In the rows, zero is written as 100.
Where one turn sends some rows of the set: a few examples, then the rows asked:
q_757: [96 104 98 99 94 111 106 113 112 92 97 88 103 104 84 113 96 85 107 92 91 110 113 85 116 115 96 84 112 88 115 107]
q_406: [107 97 89 78 96 105 122 101 102 101 86 89 107 92 80 99 97 102 110 90 111 120 84 102 99 88 108 100 94 81 109 103]
q_549: [98 117 104 94 87 93 99 110 105 102 115 91 96 102 78 113 117 93 104 89 83 99 82 116 105 114 94 101 111 83 110 119]
q_892: [90 98 105 90 98 117 116 98 117 106 81 84 100 92 96 106 111 85 101 98 105 98 97 97 88 102 96 98 111 77 112 119]
q_741: [119 101 111 92 97 109 128 108 107 96 97 102 102 106 79 105 97 87 108 96 108 105 95 98 103 106 94 95 92 99 121 115]
q_375: [119 110 120 89 84 102 104 99 113 91 94 89 114 96 86 120 102 99 103 99 85 111 77 105 101 106 98 79 108 83 96 90]
q_707: [110 106 97 101 109 91 117 118 105 104 92 95 107 99 83 88 101 105 110 97 92 101 93 86 107 95 91 95 99 92 124 117]
q_60: [96 117 106 90 89 98 98 111 102 99 116 90 94 103 80 112 116 94 108 91 84 96 80 118 107 113 96 101 111 84 110 114]
q_227: [101 107 102 87 84 107 108 122 106 106 104 87 95 101 83 110 113 92 112 75 93 100 67 114 96 102 110 95 108 81 113 107]
q_415: [123 103 105 100 105 95 118 104 113 90 83 80 108 84 72 97 112 78 103 89 89 102 93 90 101 105 108 108 103 79 117 106]
q_970: [89 103 111 90 96 104 110 118 117 98 100 83 95 91 74 100 90 107 107 85 90 101 90 81 93 119 104 88 97 98 116 87]
q_336: [93 114 109 97 94 104 96 97 124 102 95 94 111 99 84 97 103 82 107 115 94 104 90 90 92 106 113 87 103 69 105 98]
q_200: [103 111 98 111 100 104 100 91 100 89 102 98 109 105 68 105 110 89 117 89 94 94 89 104 98 107 91 92 108 78 118 88]
q_774: [104 94 111 94 90 110 106 100 109 92 91 86 111 105 81 81 92 97 123 99 94 92 98 101 88 103 94 86 118 95 106 101]
q_822: [114 113 108 83 97 99 115 101 111 108 97 93 105 101 95 116 113 106 88 88 79 109 79 90 110 99 94 83 97 80 100 98]
q_305: [112 114 107 90 90 91 103 105 108 115 86 94 110 111 89 111 97 94 98 82 89 108 110 103 84 106 112 96 121 84 110 111]
q_245: [109 117 100 107 100 99 105 105 101 92 91 74 96 73 73 104 111 100 108 105 103 92 87 94 88 109 95 98 95 85 112 105]
q_420: [115 116 107 82 95 96 114 103 113 107 94 92 107 95 93 114 111 104 90 92 77 109 80 86 109 96 94 82 97 83 103 95]
q_978: [118 110 119 87 86 108 105 97 116 90 91 88 115 100 87 116 103 99 100 103 84 111 78 101 100 105 98 80 107 84 95 90]
q_909: [101 99 91 75 105 88 107 114 109 96 109 93 111 98 81 104 100 84 105 83 88 96 105 84 105 102 110 102 99 74 107 94]
q_286: [101 119 92 89 94 115 100 107 94 110 78 83 105 95 91 102 104 106 110 102 92 107 86 83 106 108 97 104 90 85 109 91]
q_748: [107 94 93 81 89 116 101 96 114 97 94 86 94 97 90 102 93 106 113 93 100 113 107 106 103 112 101 100 90 82 112 117]
q_236: [96 112 109 79 91 104 108 109 104 77 92 89 115 99 74 94 89 100 111 83 98 111 93 102 107 123 99 108 103 75 105 94]
q_163: [115 124 104 95 85 83 101 109 102 106 85 95 105 92 80 104 101 116 99 83 90 106 101 105 82 115 111 99 108 95 111 100]
q_921: [100 112 105 82 105 88 112 82 97 89 111 85 103 96 75 98 100 98 114 111 96 107 101 101 94 101 100 96 105 77 100 108]
q_874: [106 107 105 84 104 98 107 103 110 105 104 79 93 80 63 100 99 105 120 96 92 108 96 85 99 105 117 92 109 72 106 113]
q_419: [93 102 103 75 98 99 112 98 111 82 71 81 100 94 90 97 107 99 107 93 83 87 99 105 90 112 91 97 101 82 106 109]
q_258: [99 104 108 77 98 95 119 110 98 98 93 90 92 92 69 97 99 98 112 99 98 84 96 97 97 102 95 73 113 99 98 106]
q_980: [111 115 110 89 90 87 104 106 110 117 86 91 111 112 91 111 98 95 99 85 86 107 111 103 87 106 111 94 120 85 106 111]
q_332: [103 123 95 94 92 97 108 105 90 88 101 97 97 112 78 98 105 107 94 104 109 115 98 89 91 110 97 97 106 83 121 105]
q_617: [94 105 100 74 81 97 104 104 107 110 93 91 105 99 73 110 94 89 110 99 106 106 96 92 80 89 101 97 118 88 120 91]
q_429: [86 101 112 85 107 96 108 112 100 104 87 90 97 101 95 93 110 96 106 86 99 101 84 104 103 94 98 94 107 81 127 88]
q_243: [104 104 103 85 81 107 108 124 104 105 103 83 95 102 86 110 114 95 111 75 92 100 71 113 92 104 111 96 110 84 112 106]
q_674: [97 105 115 94 93 106 115 117 105 88 84 88 104 98 67 119 100 83 103 82 109 103 97 91 84 107 110 91 89 77 105 99]
q_938: [86 106 110 83 95 97 110 101 87 98 94 97 96 83 81 109 106 82 91 90 92 101 107 89 101 118 91 99 97 91 104 101]
q_723: [117 121 100 98 84 85 104 110 103 105 85 99 109 93 80 104 102 116 98 83 88 108 96 104 84 118 111 97 107 95 106 100]

q_617 -> q_336
q_707 -> q_406
q_60 -> q_163
Now find these:
q_258 -> q_874
q_236 -> q_938
q_980 -> q_375

Where one turn sends some rows of the set: a few examples, then the rows asked:
q_195: [98 98 78 90 83 101 96 104 99 101 119 108 91]
q_470: [81 99 87 105 105 97 120 100 98 98 109 97 93]
q_591: [104 105 95 101 99 87 122 102 95 100 102 119 88]
q_306: [111 100 86 85 82 83 107 105 99 83 112 115 94]
q_664: [106 104 78 86 81 83 108 104 104 88 116 111 103]
q_285: [93 92 71 89 78 107 108 91 95 89 97 94 91]
q_582: [101 109 94 95 87 96 119 96 90 103 94 117 87]
q_955: [104 83 77 101 78 100 98 100 92 84 107 107 109]
q_128: [103 80 70 107 81 97 111 101 96 90 108 104 109]
q_50: [102 102 84 86 80 104 102 98 103 101 120 101 98]
q_548: [101 84 75 104 78 93 96 104 96 87 105 108 107]
q_287: [87 91 88 107 102 96 124 100 103 99 98 96 88]
q_314: [102 96 75 112 90 95 100 81 98 87 87 95 103]
q_190: [104 106 98 102 95 94 121 104 93 94 100 115 82]
q_916: [114 101 85 87 82 81 113 103 98 85 110 117 100]
q_656: [94 100 95 107 104 86 110 82 97 104 106 98 87]
q_436: [102 95 100 111 106 90 108 82 99 94 102 97 91]
q_139: [108 99 83 88 80 83 107 110 104 91 107 119 96]
q_506: [102 99 97 100 93 90 119 100 93 97 96 118 80]
q_377: [109 113 85 92 97 95 122 101 113 93 112 106 92]
q_840: [100 97 80 109 92 98 102 85 101 78 86 95 105]
q_578: [93 98 82 97 96 88 109 79 93 94 104 85 109]
q_600: [95 98 77 94 99 93 118 77 96 86 106 87 102]
q_852: [96 81 71 102 78 104 98 97 102 91 104 105 104]
q_825: [109 85 72 99 75 98 98 96 99 90 103 107 108]
q_881: [106 94 77 111 92 100 104 83 105 80 87 100 104]
q_957: [99 105 72 113 96 96 103 88 110 82 91 99 102]
q_648: [100 96 91 110 109 86 111 80 98 97 96 102 90]
q_6: [99 93 69 85 82 108 108 87 97 86 92 103 99]
q_489: [105 95 82 82 79 74 112 99 99 89 108 108 96]
q_706: [101 103 77 107 93 101 109 76 105 86 88 94 104]
q_817: [100 102 90 95 92 94 129 103 98 97 101 118 83]
q_361: [101 96 94 106 107 95 102 79 105 103 105 107 90]
q_989: [103 102 97 112 104 88 104 80 96 98 101 100 93]
q_483: [98 107 87 87 96 102 121 103 116 91 107 108 91]

q_128 -> q_957
q_955 -> q_840
q_139 -> q_825
Now find these:
q_852 -> q_706
q_578 -> q_287
q_600 -> q_470
q_916 -> q_548

Where one turn sends some rows of the set: a few examples, then the rows asked:
q_451: [110 107 94 89 101 108 106 81 110 95 103 105 101 96 101 90 112 87 119 105 97 110 122 111 110 119 123 106 101 93 100 113]
q_713: [92 87 117 88 109 94 101 101 107 81 118 106 97 100 104 95 114 107 114 84 98 104 93 112 109 102 91 103 120 86 92 104]
q_677: [87 103 102 101 121 96 83 84 99 74 113 104 101 92 121 97 121 108 93 104 85 108 98 117 107 102 97 102 96 87 101 108]
q_311: [108 112 106 103 103 95 111 78 106 100 105 112 91 97 98 89 122 86 124 96 96 104 115 116 87 113 115 110 96 95 110 103]
q_820: [111 107 106 85 104 98 113 84 116 97 115 100 99 100 104 84 103 96 127 107 76 107 120 121 97 108 111 107 94 101 114 117]
q_944: [113 109 113 103 104 94 115 75 107 98 112 104 97 99 101 90 117 90 125 103 86 103 120 126 98 106 110 106 95 100 117 108]
q_828: [88 104 112 101 124 95 91 102 97 105 105 116 100 108 117 97 101 105 109 100 94 115 96 109 96 91 105 101 107 106 85 115]
q_722: [115 103 107 93 100 103 112 80 110 96 111 100 105 100 101 91 110 90 124 107 91 107 126 121 115 110 117 103 101 99 108 115]
q_385: [98 101 103 101 124 93 96 102 100 82 110 99 120 79 110 94 114 106 91 113 92 100 90 103 107 102 95 104 100 81 98 106]
q_298: [107 109 97 80 102 99 108 87 118 94 110 104 93 96 103 81 106 96 126 100 79 108 114 113 87 119 111 112 94 94 109 113]
q_760: [101 112 108 108 113 90 101 109 91 107 95 112 105 108 103 100 101 121 104 95 98 118 99 102 103 92 102 94 99 96 104 102]
q_357: [98 105 112 110 125 89 99 109 93 101 103 108 118 87 108 96 103 106 101 111 101 104 89 101 94 95 98 104 103 94 92 108]
q_622: [99 111 93 98 116 96 94 101 102 86 103 101 108 99 108 99 118 120 88 102 82 110 99 105 118 96 103 95 91 82 112 99]
q_39: [101 96 115 95 118 89 107 112 104 89 113 102 114 85 101 92 106 107 107 100 97 98 84 100 99 102 85 104 114 82 94 106]
q_480: [106 106 109 90 108 92 109 106 106 91 108 104 99 103 96 97 110 119 107 83 88 108 92 103 110 101 82 93 109 77 108 99]

q_622 -> q_760
q_677 -> q_828
q_385 -> q_357
Now find these:
q_944 -> q_820
q_451 -> q_311

Where one turn sends some rows of the set: a few examples, then the rows asked:
q_78: [96 102 106 114 103 102 122 115 105 110 93 95 93 90 98 104 97 102 102 90 98 93 103 95 131 93 100 97 110 116 100 103 93 108 97 95 94 97 103 97 110 103 102]
q_683: [88 97 112 128 98 110 106 98 101 91 113 107 98 111 104 90 106 105 88 100 116 105 94 94 112 100 105 101 94 93 106 99 98 97 107 102 92 104 87 115 88 99 101]
q_844: [83 108 104 98 103 100 103 102 103 107 94 96 105 112 108 97 100 100 104 96 105 107 93 99 86 102 90 119 85 94 94 104 81 99 89 94 87 105 99 103 102 83 98]
q_370: [102 100 104 106 93 99 71 91 114 84 96 100 97 111 101 82 93 93 94 105 97 96 100 88 97 103 88 99 93 86 93 110 91 108 95 94 104 84 101 89 100 98 95]
q_445: [112 118 99 88 95 83 89 97 119 92 104 95 110 109 94 87 103 97 104 91 102 97 107 103 95 94 86 103 88 100 105 106 99 95 103 96 99 102 91 92 92 101 89]
q_37: [84 89 103 109 105 102 108 92 103 99 100 105 117 81 103 112 85 104 94 106 103 101 91 105 92 98 100 82 93 88 93 99 93 110 92 98 95 106 103 106 98 106 94]
q_587: [120 90 115 104 109 107 85 105 95 116 97 109 92 122 104 104 100 108 98 105 90 93 92 102 102 88 101 89 99 86 95 108 110 109 105 98 99 105 117 103 106 99 99]
q_890: [93 97 112 115 116 123 107 96 98 108 93 102 94 102 100 104 100 92 100 90 101 90 93 103 120 94 105 105 114 111 103 97 97 119 102 100 94 93 110 98 97 107 106]
q_776: [99 104 102 110 102 101 69 102 103 73 91 97 104 98 102 91 80 104 101 109 99 94 94 91 97 100 102 92 96 92 98 107 100 103 103 98 111 85 104 94 98 105 100]
q_175: [117 96 96 114 103 87 93 114 88 109 94 100 91 116 98 106 103 109 107 98 90 101 110 95 114 102 107 83 109 94 108 103 121 97 99 105 92 99 99 99 110 102 100]
q_889: [84 96 110 112 108 97 108 105 101 92 117 101 99 106 97 88 101 114 104 113 103 92 108 93 108 106 98 103 100 102 104 94 105 100 95 85 104 119 97 117 100 114 101]
q_780: [125 88 104 118 103 96 83 108 84 109 92 101 93 119 103 113 106 103 100 99 101 98 99 104 106 96 105 86 107 87 99 109 108 99 104 101 103 103 108 106 105 106 103]
q_250: [97 102 108 116 110 111 107 111 98 111 96 97 96 101 100 105 102 93 105 84 107 92 102 104 120 100 100 104 123 110 106 105 84 104 98 91 104 100 103 106 99 109 100]
q_465: [103 105 93 89 92 90 97 110 89 111 101 101 103 114 107 120 110 97 93 88 95 91 97 103 105 99 94 98 103 103 88 86 104 107 112 107 98 108 112 102 87 117 95]
q_392: [78 99 103 125 100 101 106 106 104 95 102 103 94 117 98 83 104 102 101 124 99 95 96 92 108 85 97 117 99 100 98 97 111 101 100 102 94 114 103 106 100 107 102]
q_841: [88 83 115 115 92 108 110 110 112 88 116 99 96 105 102 95 87 100 95 116 112 107 102 92 104 94 105 97 104 93 101 97 102 98 96 100 109 108 93 116 95 108 106]
q_121: [100 108 100 112 94 96 79 104 107 78 95 97 103 99 99 89 90 110 92 98 98 99 96 91 102 109 97 89 95 89 101 113 90 90 94 92 95 87 87 89 110 100 86]
q_127: [116 116 92 97 103 101 96 93 99 80 108 94 102 97 97 92 95 95 99 99 92 96 100 103 94 103 95 93 93 103 112 90 114 89 107 110 97 97 88 84 98 111 100]
q_632: [95 98 99 72 91 98 104 118 99 105 102 96 97 112 99 127 97 104 101 87 103 98 96 107 102 105 102 91 106 102 95 90 106 103 104 109 90 108 104 94 99 103 100]
q_405: [93 102 86 112 106 108 105 92 91 103 103 100 93 104 110 97 100 85 103 114 96 90 103 98 83 103 84 106 104 96 96 87 90 102 88 101 101 109 105 93 108 98 108]
q_396: [96 111 100 112 101 94 74 100 97 81 85 98 97 104 103 79 91 94 99 101 96 92 87 91 102 112 90 99 100 91 101 111 101 94 98 104 102 98 99 88 109 106 92]
q_843: [86 107 87 122 90 89 102 103 105 103 94 99 111 94 104 108 97 98 100 95 108 108 108 96 95 93 97 98 95 94 100 100 88 103 100 104 103 92 97 110 83 85 104]
q_792: [109 95 89 83 92 94 106 112 92 101 98 100 105 114 109 118 108 101 100 90 101 100 102 102 114 107 100 98 105 98 92 86 98 111 117 98 79 103 106 95 97 100 97]
q_839: [89 108 96 102 114 95 113 103 100 96 98 103 110 93 123 91 81 95 103 100 90 102 102 84 98 108 102 98 95 99 99 80 105 107 92 108 93 108 100 104 101 107 99]
q_942: [114 101 107 84 98 102 88 96 100 89 98 88 101 107 97 89 93 84 101 110 102 95 92 111 84 92 87 105 92 98 98 104 103 89 104 104 106 107 99 86 101 109 96]
q_452: [96 95 119 105 101 113 119 109 108 116 98 93 86 105 102 102 97 88 91 87 97 101 104 93 118 94 100 104 105 113 94 98 92 107 86 101 95 90 98 97 105 107 102]
q_878: [87 92 109 114 92 99 112 99 112 97 107 106 88 111 99 84 106 103 100 113 117 97 99 93 116 98 91 102 91 95 99 105 98 108 103 98 93 115 97 105 104 86 109]
q_418: [95 108 106 102 98 97 81 95 109 83 100 96 94 97 94 87 88 109 93 105 86 90 99 87 98 108 90 86 85 95 94 105 105 102 85 99 105 90 97 86 110 109 94]
q_341: [116 96 117 96 105 100 90 111 115 112 104 107 95 123 101 106 95 116 99 93 83 105 99 96 103 92 104 90 97 84 99 108 114 112 92 97 93 100 110 109 107 102 96]
q_997: [114 103 89 109 93 88 89 93 108 81 94 95 115 98 94 100 100 94 99 106 107 99 96 115 97 82 97 95 95 94 102 107 101 95 111 104 90 97 93 86 97 110 90]
q_181: [114 103 108 102 102 92 93 113 109 114 101 104 86 127 103 104 101 111 102 85 91 106 109 91 109 100 106 87 100 92 107 105 119 102 90 108 87 98 96 99 110 93 97]
q_553: [99 96 90 85 86 99 104 110 113 109 102 104 102 115 102 120 104 94 93 92 92 98 92 107 102 94 92 98 114 90 93 93 102 112 105 108 84 111 111 93 102 109 90]
q_85: [89 91 115 111 108 111 107 105 111 111 94 94 101 108 95 109 100 97 100 94 96 98 104 101 116 82 106 112 109 111 92 100 93 118 90 92 93 85 108 102 97 114 98]
q_474: [107 103 92 90 89 115 102 113 98 107 107 103 101 113 106 126 104 104 87 95 92 94 94 104 98 88 99 95 106 96 94 84 99 103 117 104 89 98 110 95 92 102 97]
q_25: [121 104 105 85 99 98 99 96 118 77 103 99 111 90 102 93 86 102 100 103 100 100 93 104 100 92 97 92 81 96 97 100 104 107 112 99 94 99 100 91 102 105 97]

q_445 -> q_997
q_844 -> q_843
Now find these:
q_553 -> q_792
q_878 -> q_683
q_587 -> q_181
q_370 -> q_121
q_890 -> q_452

Where one turn sends some rows of the set: a few examples, then the rows asked:
q_867: [83 118 82 54 87 101 101 84 95 105 113 95 101 89 101 105 90 110 84 96 99 107 105 98 83 96 89 119 106 94 97 119 105 88 111 101 88 106 88 88 105 94 108 97 120 83 86]
q_479: [77 131 81 64 87 110 89 81 85 93 106 99 91 92 104 95 107 108 104 102 110 104 108 105 93 99 102 104 118 120 97 111 109 91 108 94 96 112 102 93 111 76 101 111 118 77 92]
q_143: [108 126 79 71 79 85 80 97 100 100 103 94 109 95 83 100 102 109 109 118 85 90 115 108 83 95 107 98 87 99 117 112 113 91 106 91 79 114 90 112 86 91 100 93 114 80 92]
q_795: [95 123 71 76 90 112 86 80 114 92 105 90 94 81 98 108 102 107 118 125 90 104 109 99 89 103 93 123 91 89 112 111 105 90 117 108 100 120 90 90 107 101 91 110 124 73 91]
q_501: [85 129 70 82 82 77 99 94 100 84 112 97 84 91 102 99 104 112 101 114 60 102 111 100 95 100 99 103 109 94 106 115 117 76 98 93 91 104 83 88 104 100 98 95 113 82 114]
q_409: [91 107 76 84 82 105 92 83 117 94 115 93 94 86 107 115 103 106 107 127 94 99 101 90 86 100 107 116 93 105 100 110 99 90 108 109 86 112 103 85 97 83 103 101 107 70 103]
q_537: [99 135 90 67 73 101 110 78 108 80 113 90 89 93 85 93 115 117 99 112 96 83 103 96 90 95 100 94 99 102 124 111 122 89 93 95 82 106 107 104 94 93 83 110 121 87 85]
q_225: [97 102 99 77 80 88 81 82 96 91 109 93 92 89 95 113 106 88 110 110 92 93 104 105 85 97 105 98 104 108 104 115 106 75 104 104 91 101 80 105 95 92 94 118 101 82 99]
q_644: [91 131 68 76 86 106 98 89 113 105 106 108 94 109 99 98 107 117 100 110 99 92 110 95 93 102 98 119 99 94 103 110 115 81 111 96 89 96 81 87 88 87 93 120 119 55 85]
q_318: [113 123 75 63 77 93 84 89 101 84 100 97 84 93 101 94 95 110 86 94 70 95 109 102 89 98 98 106 105 100 108 111 109 86 100 75 78 105 109 119 99 89 91 113 118 81 85]
q_31: [96 134 62 74 93 91 105 83 96 78 97 92 100 104 105 91 91 109 102 98 107 95 98 104 103 116 100 97 97 96 108 106 102 87 104 104 83 93 114 96 89 88 81 97 107 81 83]
q_417: [93 124 76 77 93 86 92 90 101 86 94 95 94 91 100 95 100 110 122 103 96 86 111 94 84 101 96 104 105 101 110 107 116 76 96 92 62 109 83 102 103 91 94 105 113 85 128]
q_144: [102 135 84 75 90 99 83 87 99 68 113 101 78 95 94 106 95 116 95 93 89 102 115 94 104 113 93 108 93 100 111 111 118 96 98 98 106 86 107 100 101 100 93 104 111 91 88]
q_876: [91 131 67 56 85 97 90 80 95 91 102 102 92 94 109 95 90 109 112 106 110 107 109 99 76 100 91 98 93 99 82 122 122 90 107 95 95 96 80 90 105 95 102 101 102 93 89]
q_383: [105 130 86 41 89 99 93 78 108 93 107 95 83 84 110 96 79 98 103 109 90 87 114 110 88 90 102 95 96 96 91 104 108 82 120 96 84 100 100 99 99 79 89 104 124 95 87]
q_505: [88 126 72 82 97 96 80 91 100 88 112 93 95 90 97 93 111 115 118 127 66 89 111 93 97 100 107 103 93 101 106 108 108 85 86 82 86 99 99 97 98 89 101 102 113 85 113]
q_33: [97 132 68 54 96 99 102 87 109 84 106 107 88 106 98 98 103 105 97 112 91 108 99 105 106 103 105 90 101 97 98 107 97 93 98 104 91 94 110 86 84 83 91 98 120 97 79]
q_473: [94 119 74 82 77 106 83 92 111 95 111 89 97 104 110 108 96 111 115 102 81 88 104 106 104 85 105 117 96 91 100 109 114 87 113 116 93 93 88 88 96 91 98 117 110 76 103]
q_125: [92 118 76 60 82 92 101 80 102 77 104 114 79 90 91 81 105 110 105 119 87 88 104 96 85 105 103 111 91 92 109 113 104 98 85 83 69 109 102 90 102 99 89 105 112 102 86]
q_210: [83 116 84 75 98 93 89 82 111 103 107 98 97 98 112 107 94 95 94 95 94 98 112 101 97 98 107 111 92 101 117 102 108 66 115 94 92 96 84 99 95 83 86 109 126 93 82]
q_23: [89 127 72 69 87 79 85 83 102 90 93 100 83 92 100 97 102 114 115 123 88 87 108 103 91 106 97 106 116 98 107 119 107 75 109 112 91 99 106 104 103 93 95 131 114 77 121]
q_72: [75 120 77 60 92 97 85 92 95 98 96 111 91 91 116 99 92 105 107 104 107 108 100 94 96 89 100 116 101 112 105 113 84 82 97 98 100 104 101 88 96 80 103 106 116 84 91]
q_960: [95 128 78 56 75 88 87 93 99 88 107 105 86 90 80 92 92 113 114 106 90 78 110 91 89 92 103 110 94 102 102 116 122 87 82 104 70 97 101 76 97 99 79 107 116 91 87]
q_557: [90 136 92 64 89 80 96 102 105 88 111 99 101 83 89 97 103 126 96 123 99 95 110 85 87 102 105 105 99 99 117 108 117 98 115 101 78 114 99 96 107 95 77 101 121 94 101]
q_165: [109 140 72 55 91 98 89 81 94 98 98 102 91 96 100 94 91 106 105 100 90 104 111 103 103 110 97 93 109 96 112 102 104 86 99 99 112 111 108 99 102 102 94 104 107 104 88]

q_318 -> q_210
q_795 -> q_960
Now find these:
q_505 -> q_33
q_557 -> q_876
q_537 -> q_867

